(in the rows, 128 means zero)
One turn or mirror swaps these rows in pairs. Which row does each one swap with?
Lilo: [164 129 114 114 139 152 120 130 144 146  93 103 148  79 169 115 115 147
  97 100 117 115 105  92 159]
Dob: [139 146 130 121 133 166 120 134 128 149 105 113 131 106 124 104 121 127
 115 119 133 114 155 117 175]
tun: [141 136 134 141  88 164 138 123 174 131  96 106 130  94 148  77 135 139
 116 116 120 107 146 102 153]
Munu: [144 127 123 135 150 160 141 144 136 124  92 107 142  92 177 110  96 116
 100 106 120 104 119  88 162]
Dariz: [140 136 123 134 144 148 120 120 136 134 101  91 140  92 156  73  78 156
 100 107 116 109 120 101 147]
bik: [132 141 108 142 128 138 126 142 148 139 105  88 143 126 167 107 153 143
 132 111 127 117 102  92 161]
teru: [162 135 131 109 158 142 110 122 138 128 110 108 130 102 140 103 128 146
 103 125 107 117 129 109 160]
rufil: [143 141 130 145 133 144 126 131 188 132 102 104 129 109 149 106  99 146
  91 109 124 116 126  94 159]
gika: [133 146 119 133 110 167 114 121 149 109  78  87 138 102 152 111 118 145
  90  93 110 126 126 111 134]
pum: [147 136 133 141 153 156 110 118 159 127 107 102 137 102 178  83 100 167
 131 115 134 107 122  89 151]
refad: [130 145 149 156 112 157 115 151 131 129  98  93 134  81 166 101 123 141
 134  77 142 118 111  85 144]
Kug: [146 126 127 106 113 171 119 121 139 148  91 133 127 103 154 124 111 129
 121 110 138 121 131 102 155]
fosi: [141 126 138 175 111 155 112 138 133 133 107 100 110  88 134  96 130 131
 138 114 137 121 149  99 158]
Kotu: [167 124 138 113 119 176 119 141 143 152  83 106 135  89 137 110 121 125
 124 106 142 101 133 111 143]
Babi: [149 137 131 167 125 145 129 119 134 134 103 130 129  96 145 112 121 137
 123 118 133 122 142 122 178]
risad: [114 157 125 170 108 150 133 138 126 127 113 117 127 113 155  90 111 129
 117 107 116 122 131 106 164]
nepel: [132 141 113 126 140 148 122 126 131 135 102  96 159  81 156  87 122 136
 103  80 121 102 106  77 159]
Mab: [153 129 139 125 149 150 138 126 131 123 114 102 114  98 174  94 128 135
 124 114  87  99 123 103 151]
gimi: [147 130 133 149 125 153 122  92 115 138  91 102 130 115 149  81 153 124
 121 106 122 115 100 101 152]
zeseg: [143 138 117 142 120 153 102 134 193 131  96 105 130 116 148 104 117 126
 119 109 127 115 103  93 146]
kubur: [152 150 154 145 132 162  97 142 137 124  98 121  94  94 147  97 123 126
 117 117 143 104 126 102 165]
zavil: [144 136 135 127 135 169 115 131 123 125 107 108 133  99 161  82  84 148
 138 101 126  88 143  98 157]
Riro: [154 134 133 149 141 146  91 138 119 133  83 104 114 113 143 114 144 123
 128 107 134 106 102  88 141]
Lebid: [136 133 119 140 138 165 105 122 131 131 104 106 143 106 153  90 178 135
 140 105 124 109 126  87 156]
gabi: [157 122 118 138 134 142 123 116 135 121  92  85 145  78 172 111 119 146
 101 103  91 114 120 101 150]
sogen: [152 117 117 116 142 153 126 115 132 133 105  96 131 118 158 115 121 143
  93 129  96 111 137 100 151]
Pup: [141 126 118 149 114 149 107 145 116 143  94 102 125  90 148  72 158 158
  96 111 122 115 116  98 146]
ruza: [141 150 123 132 130 145 108 130 105 143  87  99 130  98 126  69 143 153
 122 103 113 116 133  96 142]
gular: [135 130 116 137 136 153 117 144 105 127 105 112 151 121 174 113 114 137
 127 108 104 110 136  94 150]
sobom: [143 141 124 144 111 153 116 122 104 132  92 107 135  97 148  80 167 156
 107 106 118 101 134  96 144]
raku: [137 130 128 158 107 166  83 135 143 128  87  93 141  94 148 106 129 134
 120  92 154 129 119  82 140]
Doneg: [145 131 117 155 115 168 118 148 126 156  95 123 137  98 136  98 123 147
  91 109 155 111 122  96 172]
vog: [142 139 111 142 154 155 103 147 110 142  96 103 131 109 159  93  91 142
 107 101 133 122 114  92 161]
lin: [164 119 118 126 131 161 103 106 155 129  80  91 134  94 178 106 128 144
 103 100 101 104 107  87 144]
suvad: [139 138 133 152 125 164 120 108 188 131  96 109 125 108 150  80  97 130
 117 104 126 109 122  89 153]
Pevim: [141 144 127 131 113 156 130 111 126 138  86 100 107 115 150  72 143 131
 143 105 125  92 110  99 152]
fod: [143 133 124 147 132 168 128 127  92 138  95 104 119  98 159  70 132 113
 106 109 122 112 125  87 159]
guda: [128 143 144 136  98 173 121 124 148 149  93  96 144 116 144  97 121 140
 140  85 147 110 136  81 154]
sirul: [173 131 144 120 137 137  96 139 134 129  88  96 123  94 161 106 117 170
 103  92 124 112 127  94 152]
Ven: [145 145 128 166 128 157 121 109 136 126 112 106 118 113 177 104 121 118
 143 116 117  93 114  89 138]
ruv: [144 131 132 143 150 135 108 142 146 133  99 113 127  99 150  68 165 149
 105 109 126 108 130  91 150]
Kazif: [147 139 117 144  94 154 154 114 121 139  99 104 133  89 137 102 112 152
 107 106 120 118 134  89 151]
Leda: [141 154 152 150 131 160 108 128 127 130 118 123 103 112 139  97 123 140
 127 117 134  91 141 109 161]
mag: [140 146 118 144 124 174 104 114 181 137  94 111 136 100 153  88 160 141
 107  99 128 105 127 106 161]
sab: [145 131 110 148 146 156 132 166 148 123 105 111 147 122 151  93 148 135
 125 103 123 103 108  93 153]
fubi: [141 129 117 138 108 160 106 153 111 129  91 113 133 110 158  77  87 134
 123 113 121 115 118  98 146]
mor: [137 154 145 158 124 183  93 135 130 121 122 123 131  92 152  95 131 130
 121 114 136  99 137 106 164]
koper: [158 129 139 129 121 178  93 135 141 127  95 107 108  94 137  97 135 134
  96 111 122  99 138 121 174]
gik: [141 106 120 148 110 158 117 130 171 136  80  81 135 101 139  97 120 138
 138 101 125 110 114  85 139]
Katub: [119 143 128 149 104 152 118 139 136 108  96  86 152 105 151  88 136 138
 118  84 117 105 139  94 126]
Deg: [141 141 126 150 114 164  90 142 165 125  98 112 128 128 165  82 126 144
  85  93 132 104 119 101 146]
Gope: [150 137 122 157 136 158 128 117 183 139  88 102 134  97 159  90 148 128
 122  97 116 126 112  91 151]
vina: [140 132 114 143 118 151  82 129 163 123  98 110 138  95 137 109  98 120
 136 107 125  98 130 101 151]
lunip: [138 140 131 160 116 166  97 115 163  96  85  95 135  83 163 102 120 138
 119  91 117 113 121  95 140]
zag: [140 143 131 147 126 167 128 110 184 136  91 103 121 109 160 105 146 144
 122  99 135 108 140  81 159]
pavat: [148 129 144 136 106 154 112 102 103 141  94  99 127  84 165  89 127 142
 147 106 123 115 122  88 149]
Mudib: [171 119 125 125 139 160 125 120 147 138 103 102 136  95 150 108 104 127
  98 128 105 127 123 113 165]
vif: [138 130 134 149 110 143 139 139 123 119 123 129 134  86 155 112 132 139
 114 123 128 108 144 114 157]

risad pairs with pavat
Lebid pairs with Dob
gabi pairs with suvad
lin pairs with rufil
Pup pairs with kubur
vina pairs with nepel
gimi pairs with Babi
Ven pairs with Kazif

